A single turn carries every row of the set below to another of its rows. Some are shown first; where does it send the rows asked next?
z890: [-13  23   1   4  14  12  12   8  -3   3  11  -5 -10  -7  -7 -13   6   4
   6   4   1  16   1  24  14  -4  18  -6   1 -12  -1  22   9  11  -1]
z150: [-10  14  12  13   8  15  11  -9  -7 -12   9  12 -10   7  -2 -18   6  -6
  -3  12   8   1  16  16   4   5   0  -5  15   1  -2  15  -8   6   3]
z614: [ -2   4   3  -3  24   7 -11 -12 -10   2   0  -3  -3   3 -15  -7   7   2
  10   5  12   8  -8  22   1   4  -2  -7  21   4 -12  16   3  22   2]
z148: [ -8 -10  -3  -5   7   4   8   1  -7   0  -2   9  -3   6   0  -5   9  -4
   8  18   7  21  -8  12  10  13  -2   2  12  10 -24   2   2  15   3]
z651: [-12  10  -7  -2  20   3   9  -4   7  -7 -10  21  -6  -1   1  -4   2   3
  -6  11   7  11 -12  28 -11   1  17  -2   6   9 -13   0  -8  18 -10]
z293: [-13   6   5   5   9   6  14   1 -16  -4   7  17 -16   9  -1 -18   6   5
  -1  14  12  19  -5  18  14  13   7 -15  -7   5 -17  13 -16  13  11]
z705: [  4  30   7  13   8 -10  -3  -8 -15 -16   1   8  -5  16  -5  -3   3  -2
  -3   2   6   6   2  17  11   0   7   1  14   6   0  11  -4  10   6]
z314: [ -9  11   0   6  13  12  18   6   3 -10  -8   7   6 -12   2   5  -5   9
   1   4  15   5 -10  18   8   3  16   6  -2  12  -7  17  -4 -12   0]
z560: [-13   9   9  -5  22  -5  -4   2  -8 -13 -10  -6  10   3   4  -7  -1  12
   8  13  21   9   4  29   5  22  19  -5   9  -3  -9  11  12  11   5]
z862: [-10   0   0 -16  18  -9   8   1 -14  -2   9  15   8   1   1  -6  11  -8
   5   8  15   7   3  22   8   0  11 -16   9   2 -17   9  -2  25  -4]
z285: [ -2  23   1   0   2  -9   8 -10 -10  -8   6  15  11  -2 -12   1 -20   0
   5  -6   4   4 -10  10  -4   7   8   4   5   2   2  13  -7  15   5]
z974: [-14   1  -1   5  -2  -2  -1  -4   0   2  -7   2   0   4  -2   8 -10   3
   6   6  -2  12 -12  15 -10   8  15   5  14  -3 -10   2  -2  19  -6]
z858: [ -7   7   1  -5  18   0  -1   3  -4   2   7  12   8  -9 -12  -2  -8  -7
   8   1  12   5 -15  21  17   3  19   0  14 -12 -19  20  -8  -2   6]
z49: [ -4  20   0 -10   7  12   8   3 -12  -2   3   3  10   9  -9  -8   0   4
  -6  17   3  27  17  17   9   1  13  -6  -3   7  -3  15  -1   2  19]
z219: [ -4  20   2 -11   4  -6  14   5  -8 -11   3  11  -3  -4  -9  -6  -5  -6
  -9  13  -2   7   8  18  -3  -7  26  -3  -4   9 -20  15   4  14  -1]
z682: [ -1  11  -2 -13  21   9  13   7 -13 -10   1   1  -8  -9 -10  -3  -8   3
   0  15  12   7  -8   9  18   4  19  -5   9   9 -16  -4   4   1  14]
z680: [ -3   9   7   3   1  -6   2  -1  -9  -2   2   5   8   9 -10 -26 -19   5
   3  10   5   9   8  28   8   6   8  10  -8  -5   7  21  -4   6   8]
z316: [-11  -1   8  -1   8   6   8   7   2   0 -13   5  -9  -6   4   0 -13   7
  -5   3  18   5 -10  20  26  12  13  -7  14  -8  -2   2  -5  10   0]
z399: [  2  22   1  -3   7 -17  -7  -5  -8  -6 -13  -6  -2  10  -1  10  -4   3
   4   3   7  24  -6  22  -1  11   9   1   0   4   0  11  -4  17   9]
z419: [ -3   4   5  -3   1 -14   6  -2  -3 -11   2  17   5  -6 -11 -11 -10 -11
   4   3  14  10  -4  30   6  14   9   5  -4   8  -3  12  -6  23 -17]
z872: [  1  19   7   2   7  -2  25  -1 -13 -17  -1  13   0   7   1  -9  -7   6
  -4   3  11   4   7   5   3   3  12 -16  -4   5  -4  27  -9   9   7]
z182: [-11   1  10   4   8   0   9   6 -21  -6  10  -4  -3 -10 -11  -6  -9   6
  13   5  21   6  -7  22  19  11  24  -4  -9   4  -2  10  -9   4   0]
z749: [  3  13   7   2  11  11   8  10  -2 -16  -5   4   3 -11 -15  -1  -1  -3
  -1   9  13  16  14  21  17   2  -2   9   6  -9   7  14  -4  10  -3]
z953: [ -2  16  -6   8  14   4  -1   0  12 -10 -10  -1  -2   4  -5 -18 -12  11
   1   7   6   0  -4  25 -11   9  -2   6  11   4  -6  14   4   8   0]
z828: [ -5  18   1   4  25   4 -11  -1 -13 -15 -10  14   1  -3 -14 -10  -2  11
  -6  11  10  11  -3  27   8   7  17  18   4 -10  -6   1  -3   9  10]
z125: [ -6   1  -7 -17  13   1   4 -10  -6   6 -10  -2  -1  -1   5  -6   0   2
   9   9   1  26  -6  16  -8  15   5   8  -9  -1  -5  13   4  16  11]
z181: [-21  17   9  -5   0   0  16   2  -8   0   3  22  -7  -5   5  -4  -2   4
 -13   6  12   9   0  29  13   5   4  -8  -7  13  -1  -1  -7  23   3]
z333: [-18   0  -4  -3   9  17  10  -6  -4   1  11   7  -6  -3   3 -26   6  -2
   7   9   4  15   8  16  -4  20   2  -2  -1  -7  -8  13  -1  11   5]
z137: [-17  19  12  -8  25  10  15 -10  -5   4   1   2   0  -7   1 -10  -1   5
  11  14  13  15 -11  31  14  10   1   1   4  11   1  15  15  10  13]
z937: [-12   9   1   2   8  17  -1  -4 -14   6  -5   2  -4   7   2  -3  15  15
  -5  -1  12  22   1  21  19   9   6 -11   4   9   5   7   2  21   4]

z293 goes to z285
z953 goes to z937
Where do these go?
z858 goes to z682
z181 goes to z419
z125 goes to z150
z749 goes to z560

